One turning vector, and how many steps it has turned:
The counts run from 0 to 495.
[158 149  88 100  96 156 103 162 135 119 141 121 105 125 161 121 124 141
 149 172 141 147 147 127 116 116 151 130  72 201 126 138 100 158 136  92
 119 108 143 144 130 105 140  94 116 156  86 127  68 111 148  93 133 106
 141 141 171  92 118 145 141 138 155 102  82 100  96 120 115  66 115 131
 122  97 119 130 117 126 154] | 22
[153 143  87 103 114 144 135 128 139  99 153 139 103 124 141 103 118 151
 143 165 173 128 129 125 105  89 128 126  85 180 122 163 126 174 152 117
 102  77 147 112 138 131 143 133 126 127  91 144 122 132 129 110 129 119
 164 151 146 128  78  84  85 161 149  96  71  84  84 157 144  76 113 107
 135 172 110 148 101 159 111] | 445
[146 162  92 106  97 155 125 147 140  85 143 150  95 148 155 105 112 163
 164 150 150 141 139 122  99 108 133 134  81 180 123 161 121 201 160  96
 112  91 134 107 137 111 146 131 122 131  98 115 120 151 147  98 129 113
 166 121 137 130  79 104 120 150 149  98  67 119 115 142 117  80 122 112
 128 139  85 114 103 132 107] | 263
[119 136 122 126 116 160 133 123 130 108 140 132 100 110 160  80 128 137
 123 159 183 115 139 156 111  99 135 148  74 176 118 132 135 149 154  68
  96 102 155 122 165 106 139  87  95 141  92 146  70 105 144  92 142 111
 148 148 158 119 111  96  99 169 155  99  81  91 101 112 133  81  92 122
 143 103  98 146 116 116 117] | 242
[143 144  94 112  93 172 130 155 120 108 150 126 113 131 161 111 115 143
 131 158 170 142 138 134 100 102 115 140  62 195 147 124 111 168 150  92
 109 106 157 150 140  99 134 119 136 134 106 121  74 105 139  97 140  82
 170 154 138 103  95 134 119 150 163 113  59 104 117 121 121  75 114 100
 122 100  92 127 123 134 138] | 195
[143 129  82 120 101 157 162 124 122 101 166 143 119 130 150  79 127 165
 149 163 164 131 130 110  85 120 151 134  56 180 129 144 113 153 148  75
  80 118 114 117 136  95 143 115 119 144  97 124 102 125 140  83 137 122
 163 130 152 151  93  85 123 168 131  83  83 102 104 121 120  93 118 127
 105 116 104 139 116  95 103] | 307
[139 138  83 104 107 151 142 136 127  84 155 142 101 164 155 109  75 150
 141 147 172 133 136 106 110 105 154 137  97 194 134 162 146 177 132 122
 112 109 153 119 139 139 131 119 114 113  71 134 105 145 130  99 160 104
 145 137 170  96  95  95 147 157 161  97  52 110 111 113 126  89 102 124
 145 138 133  91 114 145 141] | 225
[151 105 109 125  98 152 159 109 139 112 174 142 114 116 145 103 121 157
 154 168 203 111 130 108 101 118 146 135  95 170 122 158 150 149 163 108
  90  86 135 112 140 114 138 113 118 123  98 153  99 123 130 103 129 126
 162 140 157 126 109  62 111 155 152  88  63 111  78 116 121  87 106 123
 129 149 140 111  91 126 115] | 395
[163 144 107 107  90 140 120 138 155 120 151 129  98 113 144 134 130 148
 149 179 175 141 135 126 119 114 127 133  85 191  99 163 121 172 150 111
 115  79 159 112 161 123 150 107 103 132 103 150  87 116 125 102 126 122
 138 128 147  93 110 109 115 121 165  83  85 116  58 136 119  55 122 126
 136 140 121 124  80 147 131] | 119
[132 129  82 118 120 144 171 124 113  98 153 137 119 132 142  92  97 155
 141 165 146 137 129 105 105  94 148 126  62 177 127 168 134 176 137 122
  87 110 156 121 135 136 124 114 102 136  87 150 116 129 130  98 157 114
 146 147 160 122  90  94 130 172 157 102  83  77  97 115 138 103  76 153
 142 142 125 125 138 159 138] | 450
[162 148  98 122 102 146 152 133 138 100 134 140 104 123 145 121 124 177
 160 168 166 137 133  99  88 116 135 128  73 196 122 166 114 182 163 100
  87  85 150 108 133 116 146 124  99 123  92 134 135 157 130 102 131 131
 155 118 155 139  88  70  94 145 134  94  92 132 100 148 133 101 108 134
 130 144 115 130 104 150 121] | 442
[170 144  92 146 100 163 145 138 128 111 128 136 131 139 128 118 117 172
 125 177 161 142 151 104  86  91 110 154 100 200 100 139 132 187 151 113
 107  70 146 136 133 104 147 120 109 143 100 166 113 108 135 109 137 121
 137 132 130  98 109 117 115 142 182 117  68 131  97 117 129  85  79 137
 148 135 115 128 136 159 143] | 324
[153 147 101 128 100 166 149 141 121 120 150 128 132 116 148  96 138 155
 120 159 173 142 117 135 104  87 122 136  63 182 106 148 129 180 142  95
  98 118 141 143 156 100 144 114 119 154 102 130  88  87 151  79 132 110
 142 141 122 106 113 123 132 158 183 104  73 118  75 105 121  71  90 120
 138 111  96 151 121 118 116] | 420
[168 137 102  98  69 145 131 148 130 118 157 130 114 128 160 104 115 134
 154 157 165 134 131 118 123 114 148 136  84 184 118 150 121 160 159  95
 111 110 153 141 116 102 134 103 133 157 110 134  85 101 148  72 116 109
 170 137 177 117 112 120 136 158 161 124  55 103  84 125 104  60 114 117
 122 114 132 107 111 105 144] | 252
[145 129 111 113  89 140 147 137 145  96 168 146 103 103 148 100 121 165
 177 172 163 134 126 105  96 111 151 115  46 181 111 169 107 168 144  99
  93 108 137 124 150 119 151 115 109 127  82 123  92 117 110  87 126 116
 147 128 157 125  97  81 115 137 139  74  85 105  75 120 123  94 121 148
 106 135 124 126 110 131  91] | 123
[177 161  92 113  95 133 142 119 149 110 136 123 105 138 159 107 133 168
 139 175 159 119 130 131 122 122 130 145 108 207  89 152 130 179 164 128
 108  92 156 100 135 125 135  96 113 132 110 154  99 131 135  99 120 144
 147 143 151  93 115 105 121 161 161  87  86 115  97 123 111  59 107 133
 145 156 131 133  91 140 122] | 389
[164 130  90 128  96 145 147 139 132  82 136 130 104 163 137 101  95 170
 133 161 165 120 140 123 119 105 137 143 109 194 116 144 134 163 154  99
  96  84 155 115 135 140 148 114  95 128  84 157 103 140 116  98 147 137
 146 123 180 110  90  75 102 167 143  92  77 118 114 143 147 100 104 118
 149 147 138 113 129 134 128] | 0
[167 136 101 111  80 125 135 141 144  88 170 116 107 111 122  93 131 140
 151 169 160 141 152 112 121 125 139 114  79 191 131 148 108 145 148 102
 100  93 164 132 129 118 161 110 124 145  90 146  77 122 120  83 136 128
 170 127 178 106  92 107 107 141 137  82  88  89  71 148 113  65 126 125
 111 131 128 119 119 130 134] | 348
[156 145 111 106  77 138 139 142 140  86 167 117  94 119 145  95 129 141
 160 143 177 131 143 107 110 134 130 134  85 195 132 140 104 163 163  78
  91 100 152 123 132 102 138 106 121 133 104 113  89 134 140  84 153 108
 175 129 152 124  94 102 129 140 142  88  96 113  95 131  92  67 134 114
 106 113  98 122  98 115 132] | 78
[173 156  73  97  97 143 140 136 136 104 154 130 108 139 138  91 133 161
 143 144 159 133 140 106  96 119 151 131  90 183 130 157 143 174 146  94
  99 108 123 107 139  99 143 113 118 154  97 130 136 149 173  89 139 136
 161 121 145 126 101 103 133 156 156  85  67 123 101 120 102  60 112 117
 130 128 101 135  95 106 116] | 486
[146 136 116 137 104 165 157 124 123 113 150 138 119 121 153  92 133 165
 132 153 176 131 126 122  97  94 134 138  63 177 111 144 137 179 160  77
  84 121 139 141 147  86 135 105 114 150 101 114  94 108 148  81 133 112
 145 141 140 130 122 104 133 163 168 106  76 112 103  88 112  95  85 141
 133  96  98 137 133 107 106] | 422
[162 160  78 111  99 148 145 168 135 109 123 141 105 158 150 113  92 156
 146 160 130 143 141 111  92  91 133 147  79 216  99 153  99 184 132 101
 121  97 134 131 127 122 139 113  86 141  94 137 130 138 150 106 151 116
 133 123 163 117  90 110 129 153 150 109  80 127 111 132 133  79 108 131
 132 124 102 139 114 152 145] | 91
[137 120  85 135 120 148 162 105 115 107 154 138 122 140 144  91 109 159
 118 177 176 126 130 114 106 101 136 143  99 185 129 140 130 150 139 101
  93  86 151 122 124 128 127 100  93 132  94 166  96 117 130 102 158 117
 141 159 168 123  97  79 113 175 160 103  84  86 103 106 154  87  81 129
 135 152 141 130 130 151 147] | 452
[130 140 107 113  96 157 103 135 146  93 154 130  94 131 162 120 124 140
 150 178 164 128 132 154 124 105 147 141  90 174 112 143 121 178 143 102
 122  91 148 117 157 117 144 102 123 135  93 130  57 105 127  94 121  96
 136 152 168  75 117 109 129 146 163  93  73  70  80 112 121  70 109 126
 132 143 113 118 121 135 127] | 292
[134 156 103 105 104 139 134 135 123 114 130 114  91 119 166  97 123 135
 135 156 149 136 120 135 124 107 141 134  58 194 118 145 102 172 147  87
 105 121 168 133 140 122 118  81  82 147 119 119  78 113 154  86 151 103
 147 139 157 118  98 122 142 157 156  99 110 100  98 101 113  75  95 147
 140  98 112 140 111 139 149] | 245
[152 146  99 115  98 136 144 152 131 101 148 116  90 139 148  97  96 130
 122 131 177 134 143 119 127 104 146 138 100 203 131 142 122 163 134 111
 109 114 180 156 138 145 125  90 105 131  83 140  93 147 140  98 176 113
 132 146 170  97  90  97 132 156 166  98  81 117 102 116 119  69  98 138
 145 127 137 137 101 157 161] | 456
[144 129  86 105 105 145 141 137 118 100 159 141 110 149 144 118  81 157
 144 150 164 141 137  99 110 100 162 130  84 184 142 161 144 179 121 129
 114 108 152 125 145 142 137 114 107 117  75 145 110 139 129 107 157 111
 135 143 171  95  97  97 151 146 159 101  54 105  92 119 131  91 100 141
 149 126 137  96 115 155 157] | 226
[158 168 122 118 100 159 124 162 141  95 131 133  94 138 143  97 119 151
 134 134 172 143 140 137  95  88 126 151  96 187 110 137 133 201 156  74
 109  92 146 131 149  97 150 113 114 144  91 119 109 133 165 105 145 120
 142 133 132 115 103 100 106 135 172 107  69 125 115 118 114  71 103 125
 148 125  80 138 114 130 111] | 147
[157 148 110 109 111 159 124 122 125 106 148 107  99 122 161 117 132 151
 122 146 192 135 123 123 114  98 131 141  96 177 148 132 132 182 170  99
  92  92 183 150 117 110 118 109 134 127  90 121  91 136 132 105 130 105
 156 173 160 111 103 107  95 162 169 118  78  96 108 115 128  78  82 123
 141 160 117 152 121 155 140] | 106
[156 156 102 110 109 164 122 127 130  74 138 109  88 141 170 115 116 166
 131 146 163 123 129 134 127 104 150 130 100 183 133 156 158 198 159 116
 100 119 174 124 149 112 129 104 136 133  82 109  82 143 136  90 131 120
 140 144 161  83 111 114 147 151 166  95  68 101 117  98 113  83  92 141
 156 146 120 118 128 126 117] | 109
[166 107 102 117  87 134 158 110 132 118 172 139 128 113 140 110 125 156
 153 173 191 128 127  97 105 117 143 130  87 177 120 165 140 155 157 120
  93  91 140 123 136 118 142 115 124 123  99 156 101 112 127 100 125 121
 157 139 145 125 108  74 119 158 166  93  64 102  68 127 121  82  97 126
 125 153 145 115 100 138 123] | 394
[139 124  65 109 104 147 150 121 130 118 165 141 118 152 159 113 122 146
 126 165 174 132 106 111  99 107 136 125  80 176 133 135 105 161 141  82
  95  99 131 134 123 121 122 104  85 141  91 135 111 118 147 100 164  93
 132 148 160 130  85  96 128 170 152  92 101 108  72 121 162  65 114 117
 126 127 113 144  95 139 157] | 132
[173 171  78  93  96 141 148 147 127 104 155 133 122 133 133  91 133 163
 147 145 154 140 141  97  92 116 152 126  79 182 126 163 130 182 151 108
  86 120 130 121 135 110 137 115 120 156  92 125 142 152 167  91 150 129
 166 124 141 134  96 106 137 161 154  85  80 118  96 117 101  68 111 130
 132 132  97 131 105 121 118] | 487
[131 144  94 117 130 159 119 117 137 107 127 121  93 112 164 109 132 155
 129 192 155 135 127 139 109  99 135 136  74 185 117 144 115 175 141 103
 110  87 156 114 157 123 137  97  93 132  88 147  73 121 134 120 137 110
 118 160 158  89 114 119 106 148 157  83  88  88  90 101 145  78  81 149
 156 132 111 149 118 167 140] | 62
[156 143 102  92 107 163 104 133 133 123 117 134 102 124 166 117 136 151
 145 174 153 144 129 115 103 101 153 141  88 174 135 123 112 172 166  61
 105  87 145 138 110  95 126 105 113 159  93 129  86 110 159  92 114 108
 146 143 187 130 116 124 112 159 157 127  78  96  85 128 143  83 101 126
 140 125 114 132 131 125 142] | 202
[130 127  93 107  90 156 133 134 119  93 151 162 111 149 147 103  97 162
 172 162 144 137 136 103  91  96 149 140  71 174 128 143 114 187 140  69
 100  93 129 117 111 101 135 124  98 144  95 119  98 123 146  93 134  99
 160 125 173 139  87  93 129 152 144 117  76  89  92 132 128 106 111 130
 115 112 111  93 146 123 143] | 85
[173 151  96  96  85 155 123 153 128 105 129 136 100 136 153 115  99 162
 173 169 147 136 163 105 103 117 161 139  89 189 117 165 137 173 169 103
 115  89 140 111 130 103 143 115 124 145  93 149 104 143 135  89 105 131
 170 112 186 108 109 106 122 154 150 108  52 124 106 141 105  88 113 124
 132 122 130  93 117 117 128] | 436
[133 124  78 113  94 167 130 120 132  87 167 144 117 158 148 109 127 173
 145 166 168 133 119 115  98 108 131 125  88 172 122 145 132 196 150  87
 104  95 113 100 145  99 146 125 109 144 101 107 101 117 151  92 138  92
 151 135 136 111  93 113 145 151 169  87  86 102  78 121 129  73 120 110
 109 125  86 108 114 108 130] | 82
[154 149  94 100 100 134 142 139 143 101 147 136  98 119 139 107 115 156
 155 157 168 137 129 108 101  98 130 121  71 179 127 162 113 180 155 105
  96  77 155 119 136 122 139 129 119 128  89 140 124 140 133 107 128 119
 160 138 154 139  71  77  74 155 145 102  75  99  89 161 135  90 114 123
 126 161 116 139  99 164 115] | 444
[171 138  99 103 101 140 149 145 132 114 158 139 107 134 138  98  99 149
 155 151 166 142 153  74  90 109 160 138 113 201 127 152 120 163 145 108
 106  84 145 150  95 114 127  96 109 135  77 153 125 143 151 105 151 124
 145 148 178 132 106  87 122 158 164 117  62 111 100 118 121  88  89 147
 127 140 135 120 118 156 155] | 47
